(in the rows, 128 means zero)
Each row of R is roughly a mix of the hidden directions of one of a few groups; one row fits no group.
R (104 x 11):
[[ 77 118 139 145 119  85 131 103 123 148 121]
 [101 107 150 142 140  99 108 148 177 116 122]
 [136 132  69 103 130 118 100 130 111 157 126]
 [111 111 118 138 123  68 100 121 154 140 139]
 [179 132 110  93 127 144 110 123 149 114  99]
 [102 155 126 143  92  97 126 151 127 149 165]
 [ 69 137 142 151 127  88 131 129 127 146 130]
 [112 144 112 136  82  78 109 139 128 128 145]
 [151 124 107 153 133 167 159 168 107 127 137]
 [114 148 148 144 146 145 157 161 115  82 118]
 [ 86 110 140 136 136 101 102 138 174 123 114]
 [183 117 123 145 139 156 133 147 143  99 148]
 [129 135 115 124 120 100  91 104 171 145 161]
 [124 121 136 161 120  88 110 145 161 116 166]
 [156 108 144 158 167 143 127 135 149  88 125]
 [ 82 150 140 147 109  89 125 146 123 104 144]
 [164  89  89 113 129 137 120 112 153 153 127]
 [ 86 135 140 158 116  73 123 121 135 125 131]
 [ 77 129 130 115  94  97 122 147 145 137 104]
 [139 126 136 143 146 161 176 138  94 113 104]
 [127 136 131 128 171 162 155 141 119 100  92]
 [103 111 157 152 129  73 117 115 147 117 128]
 [ 94 150 117 141  76 100 134 136 119 143 147]
 [102 134  95 117 174 149 129 135 112 133  91]
 [127 133  99 122 148 170 143 176 117 106 131]
 [157 131  92  86 108 161 125 133 105 115 117]
 [ 99 123 134 105 102  84 104  98 146 148 128]
 [ 88 121 155 152 119  89 135 132 147 143 159]
 [ 90 152 117 136  78 100 134 131 109 144 137]
 [ 96 135 126 105  99  93  92 105 126 155 134]
 [ 70 148 145 120 103 111 137 145 102 126 118]
 [130  94 134 145 147 115 107 146 175 104 102]
 [184 112 153 126 109 129 106 108 152 115 142]
 [ 75 116 130 101 141 123 119 167 124 138 103]
 [170 132  97 111 148 165 116 156 128 130 150]
 [182 105 137 118 102 129 110 117 156 109 145]
 [138 112 100  70 117 152 127 129 134 110 101]
 [119 143 143 121 109 117 146 113  85 169 161]
 [165 128 123 172 155 153 152 150 124 114 145]
 [104 100 141 135  76  94 145 132 136 148 129]
 [123 118 128 126 142 101  81 112 168 143 159]
 [164 106 158 149 164 139 122 145 121  98 147]
 [155 134 118 175 150 139 159 151 126 100 144]
 [121 133 113 117 133 107  82 113 174 137 156]
 [156 139  93  99 141 175 126 122 118 148 108]
 [ 96 107 145 140 145  99 106 139 179 130 126]
 [139  91 131 150 145 121 116 143 168 100  94]
 [104 143 145 140  83  92 135 145 143 130 160]
 [ 73 162 128 121 124 109 142 132  99 113 109]
 [ 95 147 143 176 139  99 125 132 116 151 151]
 [170 112 107  89 122 152 118 104 128 124  98]
 [106 140 170 164 145 103 116 132 148 129 160]
 [142 121 125 151 163 155 133 169 146  93 140]
 [ 82 116 140 134 144 100 132  98 121 166 110]
 [116 171 109 112  90 140 167 133 111 126 116]
 [121 139 136 117 113 107 117 102 109 173 172]
 [185 144 118 135 116 149 143 107 102 116 150]
 [176 138 107 124 125 154 111 147 169 124 145]
 [140 143  88 109 128 160 124 105 111 152  90]
 [ 85 155 132 150 120 109 120 164 111 100 144]
 [127 135  89 104 124 147 128 108  87 141  91]
 [100 159 111 145 113 109 122 126  86 163 147]
 [103 161 113 126  88 119 138 150  99 151 153]
 [160 105 140 137  88 115  99 119 142 152 159]
 [151 102 159 161 164 125 118 133 149 102 146]
 [117  87 144 117 157 127  96 168 124 114 109]
 [140 121 137 141 111 127  73 159 141 119 164]
 [158 124 140 147 138 114 116  89 137 148 176]
 [154 111 155 152 174 142 120 138 135  96 148]
 [133 140 154 186 143 104 138 130 135 120 158]
 [132 104 169 147 149 103 123 139 163 104 151]
 [149 107 157 154 104 118 154 155 118  99 100]
 [107 140 152 182 146 102 144 134 134 133 155]
 [ 72 138 119 140 149 122 161 147 112 130 106]
 [148 144 102 104 132 184 142 139 104 141 127]
 [133 138 113 119 111 155 166 140  87 121  90]
 [ 99 152 112 117  77 112 141 142  98 140 142]
 [ 99  98 146 143 168 102 124  97 124 139 106]
 [180 111 150 125 109 128 118 119 162 104 150]
 [105 158 122 143  72 103 131 139 131 139 150]
 [149 105 118 108 165 140 115  96 132 126  83]
 [107 139  95 106 155 162 146 143 100 137 100]
 [ 74 119 137 158 140 122 146 113  93 146 128]
 [157 134 105  76 120 162 124 115 113 118 109]
 [134 133 107 118 120 105  85 108 171 141 154]
 [123 120 148 163 126  96 118 150 157 110 170]
 [135 147 102 118  72 102 129 132 161 127 116]
 [148 108 175 164 149 119 122 124 130 106 156]
 [ 92 120 121 118 146 111  94 102 153 166 143]
 [ 94 109 150 137 151 105 112 154 173 118 122]
 [172 155 107 118  99 151 152 126  98 115 131]
 [136 151  91 116 124 179 140 139 106 155 134]
 [165 144 128 131  79 132 158 126  93 118 125]
 [119 122 150 158 123 102 124 155 157 119 177]
 [150 103 154 150 161 118  96 133 153 105 153]
 [113 104 167 161 139  92 123 116 149 100 128]
 [105 131 157 164 135  90 107 126 154 131 157]
 [115 145  99  98 101 142 142 118  85 143 101]
 [123 123 142 142 101 133 168 152 108 106  84]
 [172 110 119 140 108 118  93 123 150 137 165]
 [116 148 117 125  98 147 144 122  90 161 166]
 [147 148  83 113 126 174 129 140 114 153 135]
 [153 142  97  90 129 173 134 130 106 142 112]
 [ 92 105 153 144 152 111 124 157 164 116 111]]
Here is one row from each group, named. Which group is each of the other rows in?
[136 155 114 124  73 127 133 157 141 122 161] -> E
[115 126 144 141 103  91 117  92 134 165 156] -> V
[156 100 106  96 119 138 128  96 142 169 124] -> G

[108 110 155 160 132  79 114 120 156 117 138] -> E
[167 152 100 129 111 109  90 153 145 117 141] -> E
[161 133 117 130 130 166 172 152 114  99 130] -> G
[126 104 152 138 191 141 115 135 123 127 150] -> V
[117 156  91 103  85 131 144 115 118 149 107] -> V
[139 119 162 158 147 119 122 154 158 107 167] -> E
[132 151 103 107 105 142 141  97  88 161 135] -> V
[120 110 122 100  98  93 101  91 143 144 111] -> G
[160  98 149 120 160 129 119 121 142  83 109] -> E
[ 83 127 135 118 104  88 112 104 123 158 118] -> G
[116 145 101  92  94 132 142 148  86 138 139] -> E
